One turn or mirror swaps these rows in pairs. Which row does each one swap with?
The rows were stretched afterwards, more along some directions than others.
puzur: [ -2 -26  30  18  -6  27  -6  -4   5 -16  -6  21  -9   9  -3  15   9 -14]
Veguk: [ 19  14  21  23  34  12 -16  23 -16 -17 -30   6   4  -7 -25   8  -2  19]
nudu: [-34  14   0  -8   7 -10  17 -19   4  27  27 -20  15 -18  -9 -29 -10 -30]
mubi: [-24 -13   4 -22 -15  -5  -3 -47  23   5  18  18 -13 -22  -3  -5  -7 -18]
tuda: [-19 -18  -3 -32  -1 -14   3 -41  27  10  27   6  -8 -22  -8 -10  -4 -24]
pok: [ 12  24  24  20  31   6 -14  18 -14 -15 -23   4   6 -16 -28  10  -5  15]
moseb: [-23 -12  -3 -32  -2 -11   3 -43  33   6  24  -1  -6 -28  -7 -13 -10 -26]
riki: [ 11   7  -8  -2  22 -24 -38 -20 -16  30 -11  -6  11 -21 -34   3  -3   3]
Beva: [-10 -24  30  13  -6  27  -9  -4  11 -19  -8  19  -6   8   8  14   9 -16]
pamu: [-13  12  30  22  14  32 -16  12 -13  -5 -19   0  -9  -1 -19   8   1   9]
Lova: [-21  13  10   1  -4 -15   5 -21 -15  31  10  -7  15 -27   5 -20 -18 -23]
losid: [ 15   6  -1  18  45  21  10  37   3 -10 -22   1  23  15   1  25  28  27]
das: [-35  13  -4 -22  22   0 -26 -45  16  -3  -3  -1  -5 -19 -20   9  -3 -25]
kuni: [-29  12   5  15   3  -7  27  16 -17 -17  28   1  -8  -3 -11  -6  -5 -18]
Gibup: [-12 -15  27  24 -11  15 -10   3 -12 -32   3  33 -25   6 -20  22   4 -11]
subib: [  8   6  -7  -4  22 -19 -40 -23 -10  28 -16  -9  11 -18 -36   5  -1   2]
Fizi: [-17 -18  20  13  -8  26  20  16   8   9  22   7  -5  10  -2   1  10   3]
puv: [-37  17 -14  -7  16   0 -17 -24  12   1  -4  -2  14  -3  -7  17  11 -24]
zupu: [-27   4   9  21  -3  -7  12  13 -20 -21  26   5 -20  -5 -18   1  -6 -11]
nokun: [-27  -7   5 -31   0  -7   4 -43  31   0  19   1 -11 -23  -9  -6  -7 -26]
desuf: [ 14  -3  -5  30  25 -11  10  32 -16 -10  -3   4  34  11   7  12  14   4]
Ber: [-10 -23   9 -10 -12  -4  32  -5  14   8  44  15   5  -2   6   0  12   3]
fino: [-16 -16  34  12   3  27  -1   0  17 -15  -7  19   3   8  11  17   8 -19]
Monuv: [-31   4  12  24  -5  -2   4   9 -22 -26  18   9 -27  -1 -25   7  -4 -14]
bopov: [-43  15   3   8  -8 -12  23  -3  -7  17  26  -9   4 -23   1 -22 -21 -27]
zako: [ -3   7   1   0  17 -17 -41 -22 -14  31 -15 -10  15 -19 -33  -2  -3  -6]
neguf: [-24 -17  -1 -31  -3 -12   5 -39  27  13  26   2  -7 -25  -9 -13  -6 -23]
tepev: [-27  17 -13   1  22   0 -18 -10   2  -9 -16  -9  11   7 -15  12   6 -27]
lor: [ 16   3   1  13  48  14   3  26   8 -10 -10   4  24  13  -9  29  36  28]
beni: [-39  19   0  -9  -1  -8  20 -10   9  23  27 -22   8 -21   4 -28 -14 -20]
Ker: [-24   7  12  17 -12  -5   3   2 -18 -30  19  20 -28  -4 -28  13  -9  -9]
dako: [  3   8  -2  24  21  -5   4  16 -24 -19 -11  11  27  21   0  24  13  -4]
pipan: [ 19   4  -3   8  38  -5 -16  12  -6  -7  -6   0  12   4 -20  27  21  34]
sop: [-13 -18  22   8 -13  19  24   9   8   7  27  15  -6  10   6   2  14   8]
buga: [-30   5  15  20  -1  -5  19  10 -21 -19  29   6 -14  -5 -10  -4 -15  -8]
Bepa: [  2   6  -6  25  18 -13  12  23 -17 -13  -2  14  30  16   5  21  12  -1]
pep: [  3   6  -3   2  22 -12 -47 -20 -14  25 -23  -7  10 -20 -33   5   5  -6]
boro: [ 31   6  14  34  35   0   5  41 -19 -18 -19   7  22   4  -3  11   6  20]
kosal: [ 15   8  -2  33  26 -12  12  37 -23 -15  -9   9  32   8   3  13  13   3]
teko: [-18   9   5 -11   1  -9  -1 -27   0  38  10 -16  19 -18   2 -26 -14 -22]
Nakav: [  3  10  -7  -2  16 -18 -47 -25 -13  26 -18 -10   9 -22 -36   1  -6  -2]
Fid: [-10   8  -4  31  15  -8   3  19 -24 -13  -5  15  21  18   5  23   8  -5]
vipap: [  2  24  30  25  29  14 -17  24 -20 -12 -33   1  -2 -12 -24   9  -1   6]
nuko: [-37  13  -7  -4  12   2 -20 -33   2  -2 -11   2   1   2  -7  12   3 -25]
Sive: [-4 -7 21  5 23 33 20 11 25 -9 -8  5 24 13 22 11 16 -1]
degi: [-23  -8   6 -31  -2  -8   5 -41  33   7  24   4  -9 -24  -7 -12 -12 -24]
dofer: [-25   0  16  23 -11   1  -1   6 -16 -32  17  21 -29   2 -22  13  -6 -14]
Susib: [  2   6  -3  25  20 -13  17  25 -14 -11   0  11  34  15   5  15  13  -3]
Nafit: [-33  14  -1 -23  24  -2 -31 -42  16 -12  -4  -4  -4 -10 -23   8  -5 -27]
kiv: [ 12   6  -5  -7  31 -12 -40 -24   2  22 -10 -19  15 -18 -41  -5   7  -1]

Susib pairs with Monuv
teko pairs with das
kiv pairs with mubi
dofer pairs with kosal
Bepa pairs with zupu

